In the data rows, 128 means zero.
Each pair is two rows. How far apart are they, by a hidden measure? 0 means very close, and 30 very far. Two or three weighted sums of its numbers give each row a place; it is the straight-line distance between the places.
tensor([ 92, 128, 164, 128, 127, 150, 127, 169, 128, 173, 129, 174, 129, 128, 129, 129])
tensor([130, 128,  94, 128, 127, 150, 212, 128, 128,  81, 129, 128, 129, 188,  83, 175]) ~ 23
tensor([ 54, 255, 200, 128,  42,  22, 169,  47, 128, 173, 129, 128, 129, 188, 129, 129])
tensor([130, 128, 129, 128, 127, 128, 127, 128, 174, 173, 129, 128, 129,  68, 175, 175]) ~ 3
tensor([130, 106, 129,  82, 170, 171, 169, 128, 128,  81, 175, 128, 129, 188,  83, 175])
tensor([167, 106, 129, 128, 170, 150, 127, 128, 128, 127,  83, 128, 129, 128, 175, 129]) ~ 9
tensor([130, 172, 164, 128, 127,  64, 127, 128, 174, 173, 129, 128, 175,  38, 175,  83])
tensor([130, 106, 129, 128, 127, 150, 127, 169, 174, 127, 129, 174,  83, 128, 175, 129]) ~ 7
tensor([ 92, 150, 129, 174, 127, 107, 169,  88, 128, 127, 129, 128,  83, 188,  83, 175])
tensor([130, 172, 164, 174,  84,  43,  84, 128, 174, 127, 129, 128, 175,   8, 129,  83]) ~ 20
tensor([130, 106,  94, 128, 127, 150,  84, 128, 128,  81, 129, 128, 129, 128, 129, 129])
tensor([130, 106, 129, 128, 170, 128, 127, 128, 128, 127, 129, 174,  83, 158, 129,  83]) ~ 14
tensor([ 92, 106, 129, 128, 170, 128, 127, 128, 174, 127, 175, 128, 129,  98, 175, 129])
tensor([130, 150,  58, 128,  84, 128, 127, 128,  82,  81, 129, 128,  83, 188,  83, 129]) ~ 13
tensor([130, 128,  94,  82, 170, 171, 212, 128, 128,  81, 175,  82, 129, 158,  83, 221])
tensor([ 92, 216, 129, 128,  84,  64, 127,  88, 128, 127, 129, 128, 129, 158, 129, 175]) ~ 14
tensor([ 92, 106, 129, 128,  84, 150, 127, 128, 128, 127, 129, 128, 175, 158, 175, 129])
tensor([167, 106,  94, 128, 170, 128, 127, 128, 128, 127, 129, 174, 129, 128,  83, 129]) ~ 7
tensor([130, 106, 129, 128, 127, 128, 169, 128, 128, 127,  83, 128,  83, 128,  83, 129])
tensor([167, 106,  58, 128, 127, 128,  84,  88, 128,  81, 129, 128, 175, 158, 129,  83]) ~ 11
tensor([130, 128, 164,  82,  84, 150, 169, 169,  82,  81,  37, 128, 175, 158,  83,  83])
tensor([205, 106,  58, 128, 170, 150, 127, 128, 128,  81, 175, 128,  83, 128,  83, 129]) ~ 23
tensor([167, 106, 129, 128, 170, 128,  84, 128, 128, 127, 175, 128, 129, 128, 129, 129])
tensor([130, 128, 129,  82, 127, 150, 169, 128,  82, 127, 129, 128, 129, 128, 129, 175]) ~ 9
tensor([130, 106, 164,  82,  42, 171, 212, 210,  82,  81,  83,  82, 175, 158,  83,  83])
tensor([130, 106, 129, 128, 170, 150,  84, 169, 128, 127,  83, 174,  83, 128, 129, 129]) ~ 8
tensor([167, 128,  23, 128, 127, 150,  84, 128, 128, 127,  83, 128, 129, 158, 129,  83])
tensor([130, 106, 129, 128, 212, 150,  84, 128, 128, 127, 175, 128, 129, 128, 129, 129]) ~ 11
tensor([130, 106, 129, 128, 170, 128, 127,  88, 128, 127, 129, 128, 129,  98, 175, 129])
tensor([ 92, 128, 164,  82,  84, 150, 212, 169,  82, 127,  83, 128, 129, 158, 129, 129]) ~ 11
tensor([130, 106, 129,  82, 170, 150, 127, 128, 128, 173, 129, 128, 129,  98, 129, 129])
tensor([130, 150, 129, 128, 127, 107, 127, 128, 128, 127, 175, 128, 129, 158,  83, 175]) ~ 2
tensor([130, 106, 129, 128, 170, 128,  84, 128, 128, 127, 129, 128, 129,  98, 175, 129])
tensor([130, 150,  58, 128, 127, 128, 127, 128, 128, 127, 129, 128,  83, 158,  83, 129]) ~ 10
tensor([ 92, 106, 129,  82, 127, 150, 169, 128,  82, 127, 129, 174, 129, 158,  83, 129])
tensor([130, 106,  94, 128, 127, 128,  84, 128, 128, 127, 129, 174, 129, 128, 175, 129]) ~ 6
tensor([ 92, 172, 164, 128, 127,  64,  84,  88, 174, 173, 129, 128, 129, 128, 129, 175])
tensor([130, 150,  94, 128,  84, 128, 127,  88, 128, 127, 175, 128,  83, 158, 129, 129]) ~ 11
tensor([130, 106, 129, 128, 127, 128, 127, 128, 128, 127,  83, 128, 129, 128, 129, 129])
tensor([130, 128, 129, 128, 127, 128, 169, 169, 128, 127, 129,  82,  83, 128, 129, 129]) ~ 17
tensor([167,  85, 129, 128, 170, 150, 127, 169, 128, 127, 129, 128, 129, 128, 175, 129])
tensor([130, 106,  94,  82, 127, 150, 127, 128, 128, 127,  83, 174, 129, 128, 175,  83]) ~ 8
tensor([167, 106, 129, 128, 127, 128,  84, 128, 128, 173, 175, 128, 129,  98, 129, 129])
tensor([130, 128, 129, 128,  84, 171, 169, 128,  82, 127,  83, 128, 129, 128,  83, 175]) ~ 7
tensor([130, 106, 129, 128, 127, 150, 127, 128, 128, 127, 129,  82, 129, 128, 175, 129])
tensor([130,  85, 129,  82, 127, 150,  84, 169, 128, 173, 129, 128, 129,  98, 129, 129]) ~ 20
tensor([130, 150, 164, 174, 127, 107, 127, 128, 128, 127, 129,  82,  83, 158, 129, 175])
tensor([130, 106, 129, 128, 127, 150, 169, 128,  82, 127, 129, 174, 129, 128, 129, 129]) ~ 24
tensor([130,  85, 129, 174, 170, 128, 127, 128, 128, 127, 129, 174,  83,  98, 175, 175])
tensor([130, 106, 129, 174, 127, 150, 127, 128, 128, 127, 129, 128, 129, 128, 129, 129]) ~ 8
tensor([167, 106,  58,  82,  84, 150, 169, 128, 128, 127,  83, 128, 129, 158, 129, 129])
tensor([ 92, 194, 200, 128, 127,  43, 127, 128, 128, 127, 129, 128, 175,   8, 129,  83]) ~ 26
tensor([ 54, 172, 164, 128, 127,  86, 127,  88, 128, 127, 129, 128, 129, 128, 129, 129])
tensor([ 92, 150, 129,  82,  84, 128, 169, 128, 128,  81, 175, 128,  83, 188,  83, 175]) ~ 3
tensor([130, 150,  94, 128, 127, 150, 127,  88, 174,  81, 175, 128, 129, 158, 129, 129])
tensor([167, 106, 129, 128, 170, 128,  84, 128, 128, 173, 129, 128, 129,  68, 129,  83]) ~ 14
tensor([167, 128,  94, 128, 127, 150, 169, 128, 128, 127,  83, 128, 129, 188,  83, 129])
tensor([ 92, 128,  94,  36, 127, 150, 169, 128,  82,  81, 129, 128, 129, 128,  83, 129]) ~ 11
tensor([130, 106, 129, 128, 127, 171, 169, 169, 128,  81,  83, 128, 129, 158,  83,  83])
tensor([ 92, 150, 129, 128,  84, 107,  84,  88, 128, 127, 129, 174, 129, 128, 129, 129]) ~ 6
tensor([ 92, 106, 129, 128, 127, 128, 127, 128, 128, 127, 129, 128, 129, 128, 129, 129])
tensor([130, 150,  94,  82, 127, 128, 127, 128, 174, 127, 129, 128, 129, 188,  83, 129]) ~ 4
tensor([ 54, 150, 129, 128,  84, 128, 127, 128, 128, 127, 129, 128,  83, 128, 129, 175])
tensor([130, 128,  94, 128, 127, 128, 127, 128, 128, 127, 129, 128, 129, 158, 129,  83]) ~ 12
tensor([ 92, 150, 129, 128, 127, 128, 127, 169, 174, 127, 175, 128, 129, 128, 129, 175])
tensor([205, 128,  58,  82, 127, 171, 169, 128, 128,  81, 129, 128, 129, 128,  83, 129]) ~ 18
tensor([130, 150, 164, 128, 127, 107,  84, 128, 128, 173, 129, 128, 129,  38, 129,  83])
tensor([130, 128, 129, 128, 127, 150,  84, 128, 128, 127,  83, 128, 129, 128, 175, 129]) ~ 16
tensor([167, 106, 129, 174, 127, 150, 127, 128, 128, 127, 129, 128,  83, 128, 129, 129])
tensor([130,  85,  94,  82, 127, 150,  84, 169, 128, 127, 129, 128, 129, 128, 129,  83]) ~ 15
tensor([167, 128, 129, 128, 127, 128, 127, 169, 128, 173, 129, 128, 129,  68, 129, 129])
tensor([167, 106, 129, 128, 170, 150,  84, 128, 128, 127, 129, 128, 129, 158, 129,  83]) ~ 16
tensor([130, 128, 200, 128,  42, 171, 254, 210,  82, 127,  37, 128, 175, 158,  83, 129])
tensor([130, 106, 129,  82, 127, 150,  84, 128, 128, 173, 129, 128, 129, 128, 175, 129]) ~ 12
tensor([167, 106, 164, 128, 170, 128, 127, 128,  82, 173, 129, 128, 129,  98, 175, 129])
tensor([167, 128,  94, 128,  84, 150, 169,  88, 128, 127,  83, 128, 129, 128, 129, 129]) ~ 8
tensor([130, 128, 129, 174, 127, 128, 127, 128,  82, 173, 129, 174, 129, 128, 129, 129])
tensor([167, 106, 129, 128, 170, 128,  84, 128, 128, 127, 175, 174, 129,  98, 129, 129]) ~ 4
tensor([130, 106,  94, 128, 127, 150, 127, 128, 128, 127, 129, 128, 129, 128,  83, 129])
tensor([130, 128, 164, 128, 127, 128, 169,  88, 128, 127, 129, 128, 129, 158, 129, 129]) ~ 4
tensor([130, 194,  94, 128, 127,  86, 127,  88, 174,  81, 175, 128, 129, 158, 129, 129])
tensor([ 92, 106, 129, 174, 127, 150, 127, 128, 128, 173,  83, 128, 129, 128, 129, 129]) ~ 13
tensor([205, 106,  23,  82, 127, 150, 127, 128, 128,  81,  83, 128, 129, 158, 129,  37])
tensor([167, 106,  94, 128, 127, 150, 127, 128, 128, 173,  83, 128,  83, 128, 129,  83]) ~ 9
tensor([130, 106, 129, 128, 127, 150, 127, 128, 128, 127, 129,  82, 129, 128,  83, 175])
tensor([167, 106,  58, 128,  84, 128, 169, 128, 128,  81, 129, 128, 129, 158,  83, 129]) ~ 11
tensor([ 92, 172, 164, 128,  84,  43, 127, 128, 174, 127,  83, 174, 175,  38, 129,  83])
tensor([130, 106, 235,  36,  42, 192, 212, 210,  82, 127,  83, 128, 175, 128,  83,  83]) ~ 10
tensor([205, 128,  58, 128,  84, 171, 169, 128, 128,  81, 129, 174, 175, 158,  83, 129])
tensor([130, 128, 129, 128, 170, 150, 169,  88, 128, 127, 129, 128, 129, 128, 129, 175]) ~ 15
tensor([ 92, 128, 200,  82, 127, 171, 212, 210,  82, 127,  83, 128, 175, 128, 129,  83])
tensor([130, 106, 129, 174, 170, 150, 127, 169, 174, 127, 129, 128, 129,  98, 129,  83]) ~ 6
tensor([167, 128, 129, 128, 170, 128, 127, 128, 128, 173, 129,  82, 129,  98, 129, 129])
tensor([130, 128, 129,  82, 127, 150, 127, 128, 128, 127, 129, 128, 129, 128,  83, 129]) ~ 14
tensor([130,  85,  94, 128, 170, 150,  84, 169, 128, 127, 129, 128, 129,  98, 175,  83])
tensor([130, 128, 129, 128, 170, 150, 127, 128, 128, 127, 129, 128, 129, 158, 129, 129]) ~ 9
tensor([130,  85, 129,  82, 127, 150, 127, 169, 128, 127, 129, 128, 129,  98, 175, 129])
tensor([130,  85,  94, 128, 127, 128, 169, 128, 128, 127, 129, 128, 129, 128, 129, 129]) ~ 4
tensor([130, 150, 129, 174, 127, 107,  84,  88, 174, 127, 129, 128, 129, 158, 175, 129])
tensor([130, 106, 164, 128, 127, 107, 127, 128, 128, 127, 129, 174, 129,  68, 175, 129]) ~ 21
tensor([130, 106, 200, 128, 127, 150, 169, 128, 128, 173, 175, 128,  83, 128, 129, 175])
tensor([130,  85,  94, 128, 170, 150,  84, 128, 128, 127,  83, 128, 129, 128, 129, 129]) ~ 21
tensor([130, 128, 129,  82, 127, 128, 127, 128, 128, 127, 129, 128, 129, 128, 129, 175])
tensor([130, 106,  94, 128, 170, 128,  84, 128, 174, 173,  83, 128, 175,  98, 175,  83]) ~ 9
tensor([130, 128, 129, 128, 127, 107, 169, 128, 128,  81, 129, 128, 129, 158, 129, 175])
tensor([130, 106, 129, 128, 170, 150, 127, 128, 128, 173,  83, 128, 129,  98, 175, 129]) ~ 2
tensor([167, 106,  23,  82,  42, 150, 127,  88, 128, 127,  83, 128, 175, 158,  37, 129])
tensor([205, 106, 129, 174, 127, 150, 127, 128, 128, 127, 129, 128,  83, 128,  83, 129]) ~ 11
tensor([167, 106,  94, 174, 127, 150,  84, 128, 128, 127, 129, 174, 129,  98, 129, 175])
tensor([130, 128, 129, 128, 127, 107, 127, 128, 128, 127, 129, 128, 129,  98, 129, 129]) ~ 3
tensor([130, 106, 129, 174, 170, 128,  84, 128, 174, 127, 129, 128, 129, 128, 175, 129])
tensor([167, 106, 129, 128, 170, 150,  84, 128, 128, 127, 129, 128, 129, 158, 129, 129]) ~ 6
tensor([ 92, 128,  94, 128, 170, 128, 127, 128, 128, 127,  83,  82, 129, 158, 129, 129])
tensor([ 54, 238, 200, 174,  42,   0,  84,  88, 174, 173, 129,  82, 175,  98, 129,  83]) ~ 18
tensor([ 92, 106, 129, 128, 127, 128,  84, 169, 128, 173, 129, 128, 129, 128, 129, 129])
tensor([130, 150, 164, 174, 127,  86,  84, 169, 128, 173, 175, 174, 129,  98, 129, 129]) ~ 15
tensor([130, 106, 129, 174, 170, 128,  84, 169, 174, 173, 129, 128, 175,  98, 129,  83])
tensor([130, 106, 129, 128, 170, 150,  84, 128, 128, 127, 129, 174, 129,  98, 175, 175]) ~ 6
tensor([130, 106,  94,  82, 127, 150, 127, 128,  82, 127,  83, 174,  83, 158, 129, 129])
tensor([ 16, 255, 200, 128,   0,   0, 127,  47, 128, 127, 129,  82, 175, 128, 129,  83]) ~ 17
tensor([130, 150, 129, 174, 127, 107, 127,  88, 128, 127, 175, 174, 129,  98, 175, 129])
tensor([130, 128, 129, 128, 170, 128, 127, 128, 128, 127, 175, 128, 129, 128, 129, 129]) ~ 7
tensor([167, 106,  94, 128, 170, 150, 127, 169, 128,  81,  83, 128, 129, 128, 129, 129])
tensor([130, 106, 129, 128, 127, 150,  84, 169, 128, 127, 129, 128, 129, 128, 129, 129]) ~ 7
tensor([167, 106, 129, 128, 127, 128,  84, 169, 128, 127, 175, 128, 129,  98, 129,  83])
tensor([ 92, 172, 164, 128, 127,  43, 169, 128, 174, 219, 129,  82, 220,  38, 175,  83]) ~ 12
tensor([130, 106,  94, 128,  84, 171, 169, 169, 128, 127,  83, 128, 129, 158,  83, 129])
tensor([ 92, 128, 129, 128, 170, 107, 127, 169, 128, 127,  83, 128,  83, 158, 175, 175]) ~ 2
tensor([167, 128,  94, 174, 127, 107, 127, 128, 128,  81, 175, 174,  83, 128, 129, 175])
tensor([130, 106, 164, 128, 127, 128,  84, 128, 128, 127, 129, 128, 129,  98, 129, 175]) ~ 10
tensor([167, 106, 129, 128, 127, 171, 169, 128, 128,  81, 129, 128, 129, 128,  83, 129])
tensor([130, 106, 129, 128, 170, 150,  84, 128, 128, 127, 129, 128, 129,  98, 175,  83]) ~ 4
tensor([ 54, 172, 129, 128,  84, 107, 169,  88, 128, 127, 129, 128,  83, 188, 129, 175])
tensor([167, 106,  94,  82, 127, 150, 127,  88, 128,  81, 129, 128,  83, 128, 129, 129]) ~ 14
tensor([ 92, 106,  94,  82, 127, 128, 127, 128, 128, 127, 129, 128, 129, 158, 129, 129])
tensor([ 92, 172, 164, 128, 127,  86, 127,  88, 128, 127, 129, 128, 129, 158, 129, 175]) ~ 9
tensor([ 92, 172, 164, 128,  84,  64,  84, 128, 128, 173, 129, 128, 129,  98, 129, 129])
tensor([130, 106,  58,  82, 127, 128, 127, 128, 128,  81,  83, 128, 175, 128,  83, 129]) ~ 16
tensor([130, 128, 129, 128, 127,  86,  84, 128, 128, 127, 129, 128, 175,  38, 175, 129])
tensor([ 54, 238, 200, 174,  42,  22, 127,  88, 174, 173, 129, 128, 175,  98, 129, 129]) ~ 15
tensor([130, 106, 129, 128, 127, 150, 127, 169, 128, 127, 175, 128,  83, 128, 129, 129])
tensor([130, 106, 129, 128, 127, 128,  84, 169, 128, 127, 129, 128, 129,  98, 175,  83]) ~ 11
tensor([130, 128, 129, 128, 127, 128, 127, 169, 128, 127, 129, 128, 129, 128, 129, 129])
tensor([130, 150, 129, 128, 127, 128, 169,  88, 128, 127, 129, 128, 129, 158, 129, 129]) ~ 12
tensor([130, 106, 129, 174, 170, 128, 127, 169, 128, 127, 129, 128, 129,  98, 129, 129])
tensor([130, 128, 129, 128, 170,  86, 127, 128, 128, 173, 129, 174, 129,  38, 129,  83]) ~ 13
tensor([130, 128, 129, 128, 170, 107, 127, 169, 174, 173, 129, 128, 129,  68, 175, 129])
tensor([130, 106, 129, 128, 170, 128,  84, 169, 128, 127, 129, 128, 129, 128, 175, 129]) ~ 13
tensor([130, 106, 129, 128, 127, 150, 127, 128, 128, 127,  83, 128, 129, 128, 129, 129])
tensor([130, 106,  94, 174, 170, 150,  84, 128,  82, 127, 129, 128, 129, 128, 129, 129]) ~ 5
tensor([167, 106,  94, 128, 170, 150, 127, 169,  82, 127, 129, 128, 129, 128, 129,  83])
tensor([130, 128, 129, 128, 127, 107, 127, 128, 128, 173, 175, 128, 129,  68, 129, 129]) ~ 12
tensor([167, 106,  94, 174, 170, 128, 127, 128, 128, 127, 129, 128,  83, 128, 129, 129])
tensor([ 92, 106,  94, 128, 127, 128,  84, 128, 128, 127, 129,  82, 129, 128, 129,  83]) ~ 4
tensor([130, 128, 129, 174, 170, 128, 127, 128, 128, 127, 175, 128,  83,  98, 129, 129])
tensor([130, 150, 129, 128, 127, 128,  84, 169, 174, 127, 129, 128, 129, 128, 129, 175]) ~ 10
tensor([130, 106, 129, 128, 127, 150,  84, 169, 128, 127,  83, 128, 129, 128, 129, 175])
tensor([ 92, 150, 164, 128, 127, 128, 169, 128, 128, 127, 129, 128,  83, 128, 129, 129]) ~ 19
tensor([167, 128,  58,  82, 127, 150, 127,  88,  82, 127, 129, 128, 129, 158,  83,  83])
tensor([167, 106,  58, 128, 170, 128, 127, 169, 128, 127,  83, 128, 129, 128, 129, 129]) ~ 9
tensor([167, 106,  94, 128,  84, 128, 127,  88,  82,  81, 175, 128, 129, 188,  83, 175])
tensor([130, 128, 129, 128, 127, 128, 127, 128, 174, 127, 129, 128,  83,  98, 129, 175]) ~ 15
tensor([130, 106,  94, 174, 127, 150, 169, 128, 128, 127, 129, 128, 175, 128, 129, 129])
tensor([ 54, 216, 164, 174,  42,  43, 169,  88, 128, 173, 129, 128, 129, 128, 129, 129]) ~ 13
tensor([ 92, 128, 164,  82, 127, 150, 212, 169,  82,  81,  83, 128, 175, 128, 129,  83])
tensor([ 92, 194, 164, 128,  84,  86, 127,  47, 128, 173, 129, 174, 129, 128, 129,  83]) ~ 9
tensor([130, 128,  94, 128, 127, 150, 169,  47,  82,  81, 175, 128, 129, 188,  83, 175])
tensor([130, 172,  94, 128, 170, 107, 127,  47,  82, 127, 175, 128, 129, 158, 129,  83]) ~ 6
tensor([130, 106, 164, 128, 127, 171, 169, 169, 128, 173,  83, 128, 129, 128, 129,  83])
tensor([ 54, 194, 129, 174,  84,  64, 127,  47, 174, 127, 129, 128, 129, 158, 129, 129]) ~ 11
tensor([167, 106, 129, 128, 127, 150,  84, 128, 128, 127, 175, 128, 129,  98, 175, 129])
tensor([ 92, 150, 164, 128, 127, 128, 127, 128, 174, 127, 175, 128,  83, 188,  83, 175]) ~ 7
tensor([167, 150,  58, 128, 127, 128, 127, 128, 174, 173, 175, 174, 129, 158, 175,  83])
tensor([167, 150, 129, 128, 127, 107, 127, 128, 128, 127, 175, 128, 129,  98, 129, 129]) ~ 8
tensor([167, 106,  94, 128, 127, 150, 169, 128, 128, 127, 175, 128, 129, 158, 129, 175])
tensor([ 16, 238, 200, 128,  42,  22, 127,  47, 128, 127, 129, 128, 175, 128, 175, 129]) ~ 10
tensor([130, 128, 129,  82,  84, 171, 212, 169, 128,  81,  83, 128, 175, 158,  83, 129])
tensor([130, 128, 129, 128, 127, 107, 169,  47,  82, 127, 129, 128, 129, 188,  83, 175]) ~ 17
tensor([ 92, 150, 129, 128, 127, 107, 127, 128, 128, 127, 129, 128, 129, 158, 175, 129])
tensor([130, 172, 129, 174,  84, 107,  84,  47, 174, 127, 129, 128, 129, 128, 129, 129]) ~ 10
tensor([130, 150, 164, 174, 127, 107,  84, 128, 128, 173, 129, 128, 175,  38, 175, 129])
tensor([ 92, 172, 164, 128, 127, 107, 127, 128, 128, 173, 175, 128, 129, 158, 129, 129]) ~ 5
tensor([167, 106,  94, 128, 127, 150, 127, 128,  82, 127, 129, 128,  83, 128, 129, 129])
tensor([167, 150,  94, 128, 170, 128, 127, 128, 128, 127, 175, 128,  83, 188, 129, 175]) ~ 7
tensor([ 16, 238, 164, 128,  42,  22, 127,  47, 174, 127, 129, 128, 175, 128, 129, 129])
tensor([ 54, 194, 164, 128,  84,  64, 127,  47, 174, 127, 129, 128, 129, 128, 175, 129]) ~ 8
tensor([205, 106, 129, 174, 127, 150, 127, 128, 128,  81, 175, 174,  83, 128, 129, 129])
tensor([167, 106, 129,  82, 127, 128,  84, 128, 174, 127, 129, 128, 129, 128, 129, 175]) ~ 12
tensor([167, 106, 164, 128, 170, 128, 127, 128, 128,  81, 129,  82, 129,  98, 129, 129])
tensor([130, 128, 129, 128, 127, 107,  84,  88, 128, 127, 129, 174,  83,  98, 129, 129]) ~ 18
tensor([130, 128, 164, 128, 127, 150, 127, 169, 128, 127, 129, 128, 129, 128, 129, 129])
tensor([130, 150, 129, 128, 127, 107, 127, 128, 128, 127, 129, 128, 129, 128, 129, 129]) ~ 4
tensor([167, 128,  94, 128, 127, 150, 212, 128, 128,  81, 175, 128,  83, 158,  37, 175])
tensor([130, 128, 129, 128, 127, 150,  84, 128, 128, 127, 129, 128, 129, 158, 175,  83]) ~ 15
tensor([130, 128, 164, 128, 170, 128, 127, 128, 128, 127, 175, 128,  83,  98, 129, 129])
tensor([130, 106,  58,  82, 127, 150, 127,  88,  82,  81,  83, 128, 129, 128,  83, 129]) ~ 20
tensor([130, 128, 129, 128, 127, 107, 169, 169, 128, 127, 129, 128, 129, 128,  83, 129])
tensor([130, 128, 129, 128, 170, 107, 127, 128, 128, 173, 129, 128,  83,  98, 129, 129]) ~ 9
tensor([130, 106, 129,  82, 127, 171, 127, 169, 128, 127, 129, 128,  83, 128, 129, 129])
tensor([ 92, 194, 164, 128,  84, 107, 127,  88, 128, 127, 175, 128, 129, 158, 129, 129]) ~ 10
tensor([ 92, 106, 129,  82, 127, 150, 127, 128,  82, 127, 175,  82, 129, 128, 129, 129])
tensor([130, 106,  58, 128, 127, 150,  84, 128, 128, 127,  83, 128, 129, 128, 129,  83]) ~ 14
tensor([130, 106, 129, 128, 170, 150, 127, 169, 128, 127, 129, 128, 129, 128, 129, 129])
tensor([ 92, 128, 200,  82, 127, 171, 127, 210,  82, 127, 129, 128, 175, 158, 129, 129]) ~ 8
tensor([167, 106, 129, 128, 127, 150,  84, 169,  82, 127, 129, 128, 129, 128, 175, 129])
tensor([167, 106, 129, 174, 127, 128, 127, 169, 128, 173, 175, 128, 129,  98, 129, 129]) ~ 13
tensor([167, 106,  58, 128, 127, 150, 169,  88, 128,  81, 129, 128, 129, 188,  83,  83])
tensor([130, 128, 129, 174, 170, 150,  84, 128, 128, 127, 129, 128, 129,  98, 129, 129]) ~ 11
tensor([130, 106, 129, 128, 127, 107, 127, 128, 128, 127, 175, 128,  83,  98, 129, 129])
tensor([130, 150, 164, 128,  84, 107, 127, 128, 128, 127, 129, 128, 129,  98, 129, 129]) ~ 1
tensor([130, 128, 129,  82, 127, 150, 169, 169,  82,  81,  83, 128, 129, 158,  83, 129])
tensor([130, 106,  94,  82,  84, 150, 127, 128, 128,  81, 129, 128, 175,  98,  83, 129]) ~ 2
tensor([130, 106,  94,  82, 127, 128, 169,  88, 128,  81, 129, 128, 175,  98, 129,  83])
tensor([ 92, 194, 164,  82,  84,  64,  84,  47, 128, 127, 129, 128, 129, 128, 129, 129]) ~ 5
tensor([167, 106,  94, 128, 170, 150, 169, 128, 128, 127, 129, 128,  83, 128, 129, 129])
tensor([167, 106,  94, 128, 127, 128, 127,  88, 128,  81, 129, 128,  83, 158,  83, 175]) ~ 12
tensor([130, 128, 129, 128, 127, 128, 127, 128, 128, 173, 175, 128,  83,  98, 129, 129])
tensor([130, 128, 129, 128, 170, 128, 127, 169, 128, 127,  83, 128, 129, 158, 129, 129]) ~ 18
tensor([167, 106,  94,  82,  84, 150, 169, 128,  82,  81, 129,  82, 129, 188,  83, 175])
tensor([130, 106, 164, 128, 127, 107, 127, 169, 128, 173, 129, 128, 129,  98, 129, 175]) ~ 25
tensor([167, 128, 129, 174, 127, 150, 169, 128, 174, 127, 129, 128,  83, 128, 129, 129])
tensor([ 92, 172, 129, 128,  84, 107, 127,  88, 128, 127, 129, 128, 129, 188, 129, 175]) ~ 6
tensor([130, 128, 129, 174, 127,  86, 127, 169, 128, 127, 129, 128, 129,  68, 175, 129])
tensor([130, 150, 164, 128, 127,  86, 127, 128, 174, 173, 175, 128, 129,  68, 175, 129]) ~ 9
